In the rows, zero is written as 128.
Z: 3 groups of rows, each row roughly a mix of its group's hidden directions
Z (105 x 13)
[[123 151  99 116 107 116 152 128 118 122 105  69 113]
 [154 176 149  84 134 128 127 138 138 156 137 139 107]
 [105 129 112 122 154 104 130 141 191 139 127 152 113]
 [ 84 113 158 127 101 115 101 132 126 101 131  93 146]
 [111 133 115 167 175 111 122 111 150 166 128 140 120]
 [114 119 148 105 118 152 113  75  89 135 116 106 126]
 [137 143  81 138 134 104 143  85 130 147 124 147  97]
 [116 137 152 139 137 111 134 193 154 102 119 124 129]
 [170 123 134 114 111 149 114 186 122 115 110 135 140]
 [149 155 150 124  92 143 131 168 121 130 120 100  91]
 [ 97 122 119 138  78 106  93 140 150 158 136 123 126]
 [158 149 157 126 178 156 146 128 109 113 136 140 107]
 [ 95 147 123 136  84 123  97 147 116 113 137 118  87]
 [128 122 103 123 115 131 163 143  99 114 131  68 137]
 [125 115 133 105 193 115 130 145 127 157 124 104 143]
 [154 147 133 128 148 165 135 110 186 123 141 129 111]
 [145 169 128  89 132 146 122 150 167 125 149 154 123]
 [123 132 105  72 176 124 114 137 125 122 144 134 149]
 [128 135 130 120  87 143 144 179  85 113 125 134 133]
 [148 102 125 151 123 153 119 107  85 130 163 100 150]
 [116 133 143 153 121 105 116 180 157 102 160 124 133]
 [152 122 140 141 118 155  94 136 112 131 110  72 147]
 [107 104  88 123 119 137 120  90 120  81 145 140 135]
 [110  99 118 120 119 104 116 168 103 120 117 115 176]
 [117 126 154  99  97 128 146  96 169 130 156 101 122]
 [159 155 151 109 111 155 121 162 111 109 137  97 105]
 [134 114 152 147 186 121 122 116 162 145 117 102 132]
 [140 153 184 130 156 112 115 116 145 143 150 107 109]
 [162 128  78 123 129 151 150  96  99 119 134 146 123]
 [113  99 102 137 144 130 136 114  92 117 126 119 184]
 [136  92 102 143 100 152 117 119 101  81 119 143 126]
 [ 97 136 157 155 110 104 151 107 160 157 136 102 129]
 [145 154 137 157 120 136 141 143 106 153 134  82  91]
 [130 130  80 151 152 112 156 123 137 133 121 175 116]
 [103 159 124 121  75  97 123  95 116 124 144 135 132]
 [106  94 113 117  93 129 130  85 105  95 143 125 120]
 [116 125 160 154  75 108 144 109 110 148 120 113 108]
 [132 134 131 136 123 134 127 181 168 147 152 130  89]
 [111 121 110 148 104  93 102  94 151 156 161 128 129]
 [122 146 142 147 115 101 108 178 167 144 146 130 111]
 [ 98 115  97 124 134 108 149  81 112 113  90 130 131]
 [153 139 151 155 113 144 121 105  89 144 165 143 102]
 [106 115  93 149 161 116 153 103 125 124 114 174 128]
 [ 86 140 138 150 125 114 115 138 113  74 142 124 102]
 [138 113 145 166 179 128 146 117 122 151 147  96 126]
 [101  92 126 119 122  99 124 164  87 131 117 116 157]
 [147 126 130 119 130 130 102 116 186 136 145  96  97]
 [134 117 117 109  69 133 118 100 110  88 137 129 134]
 [132 101 134 154 150 141 163 153  89 129 157 110 149]
 [162 103 143 129 105 165 106 136 113 119 170 104 133]
 [109 127 168 110 155 130 137  94 105 101 101  99 131]
 [144 189 137 124 147 112 124 103 156 153 133 115 141]
 [ 76 104 144 131 127  99 117  89 129 117 116 109 150]
 [ 81  99  98 146 176 119 131 127 126 123 135 134 140]
 [147 109 120  77 118 141 113 136 141  96 137 107 166]
 [112 148 132 128 124 113 138  98  87 123 102 179 140]
 [150 144 127 160 127 138 119 119 121 157 138  72  97]
 [145  85 145 132 125 118 129 136  79 139  99  95 133]
 [158 138 111 101 144 167 117 133 169  98 142 142 136]
 [121 126 137 159 117 107  96 132 157 146 184 136 132]
 [130 123 164 123 141 162 129 179 116  92 133 125 144]
 [ 80 116 113 126 110 138 128 130  93  83 101 129 125]
 [116  95 118 148  81 143 133 115 101  99 127 148 100]
 [113 128  92  99  77 132 133 144 110 103 137 152 139]
 [149 134 150 175 131 137 140  97 163 140 114  94 128]
 [139 129 129 159 106 151 126 132  64 139 153 133 136]
 [141 119 149  73 140 144 132 177 148 138 138 128 123]
 [144 167 129  76 102 121 119  92 126 123 148 129 124]
 [160 114 140 131 123 149 115 137 150 132 159  72 107]
 [148 131 171 108 126 138 106  90 124 158 145  94 133]
 [111 124  67 120 108 122 135 138 141 125 136  82 131]
 [134 126 137 116 146 123  86  88 165 128  92 117 142]
 [151 124 110 112 181 156 117 162 152 115 126 137 145]
 [143 134 165 109 129 152 121 118  99  91 143  86 133]
 [140 117 112 112 127 108 103 158  90 115 110 117 176]
 [127 149 126 150 118 112 103 135 150 171 156 150  89]
 [127  75 123 112 166 142 134  94 122 117 129  97 126]
 [137 165 119 141 105 123 146 130 118 148 138  98  74]
 [ 93 134  72 124 108 116 136 128 103 121 106 133 158]
 [ 87 127 111 133  93  96 104  97 135 156 116 121 111]
 [119 133 128 131 140  86 115 152  85 153 106 114 162]
 [110 118 117 123 129 128 147 201 153 126 134 140 130]
 [122 113  94 107 104 152 131  99 103 160  90 139 128]
 [103 106 143 110 162 140 154 118 140 150 146 135  79]
 [125 113 136  98  85 136 107 120 129 166 104  96 147]
 [131 133 145 102  80 145  95 133 122 165 120  98 119]
 [132 117  99  97  79 144 124 151 121 100 136  98 141]
 [ 98 133 118 144 134 126 121 172 118 138  94 167 158]
 [142  97 119 151 126 158 117 164 119 137 171 100 142]
 [108 142 149 152 124 103 100 157 163 158 149 143 108]
 [122 143 174 140 122 112  96 157 157 148 156 116 115]
 [142 109 171 140 127 143 154 116 158 152 124  93 101]
 [121 159  96 120  91 126 110 145 136 133  92  90 115]
 [136 142 148  99 152 118 128 183 115 165 121 140 118]
 [135  88 147 128 162 136 102 102 145 120 143 150 165]
 [124 151 114 140 134 119 125 151 161 151 102  78 101]
 [155 144 118 137 139 109 125 104 154 185 142 145 106]
 [101 125 111 182 120 137 139  89 135 115 133 148 101]
 [164 149 147 167 138 122 129 101 134 148 101  92 139]
 [142 135 147 150 162 124 130 164 162 157 144 163 125]
 [125 122  78 135  86  99 118 106 146 159 132 129 128]
 [152 144 165 116 102 138  98 156 141 156 149  99 121]
 [178 141 112 114 130 167 113 104 125  98 127 145 110]
 [102 134 107  99 125 108 116 138 179 120 106 164 128]
 [142 125 128 108 135 120 125 114 188 127 143  94  93]]
which group is each row in? (one row of each group first)
[112 132 150 135 169 114 153 169 137 134  86 125 137] | <37>
[139 127 153 146  69 147 141 130 130 127 127 144  86] | <123>
[141 155 145 103 134 140 142 159 123 138  77 117  96] | <59>

[135 126 149 139  89 103 123 170  98 145 103 115 150] | <123>
[131 118 120 122 150 160 149 105  84  80 127 135 136] | <59>
[115  98  98 114  99 142 123  79 100 128 122 120 153] | <59>
[180 136 118 120 124 172 133 164 121 138 147 145 127] | <59>
[ 98 103 107 114 107 112 123 103  75 109 135 142 117] | <123>
[140 105 141 185 121 152 138 163 136 131 104 134 111] | <123>
[107 126 145 119 101 101 119 169 162 140  98 101 141] | <59>
[163 119 117 115 149 126 145  68 128 152 130 122 149] | <59>
[126 131 141 130 145 110 125  60 114 110 150 103 125] | <59>
[137 165 137 139 123 120 150 142 131 147 116  89  77] | <37>
[146 157 138 140 114 128 108 108 149 155 147 134  72] | <37>
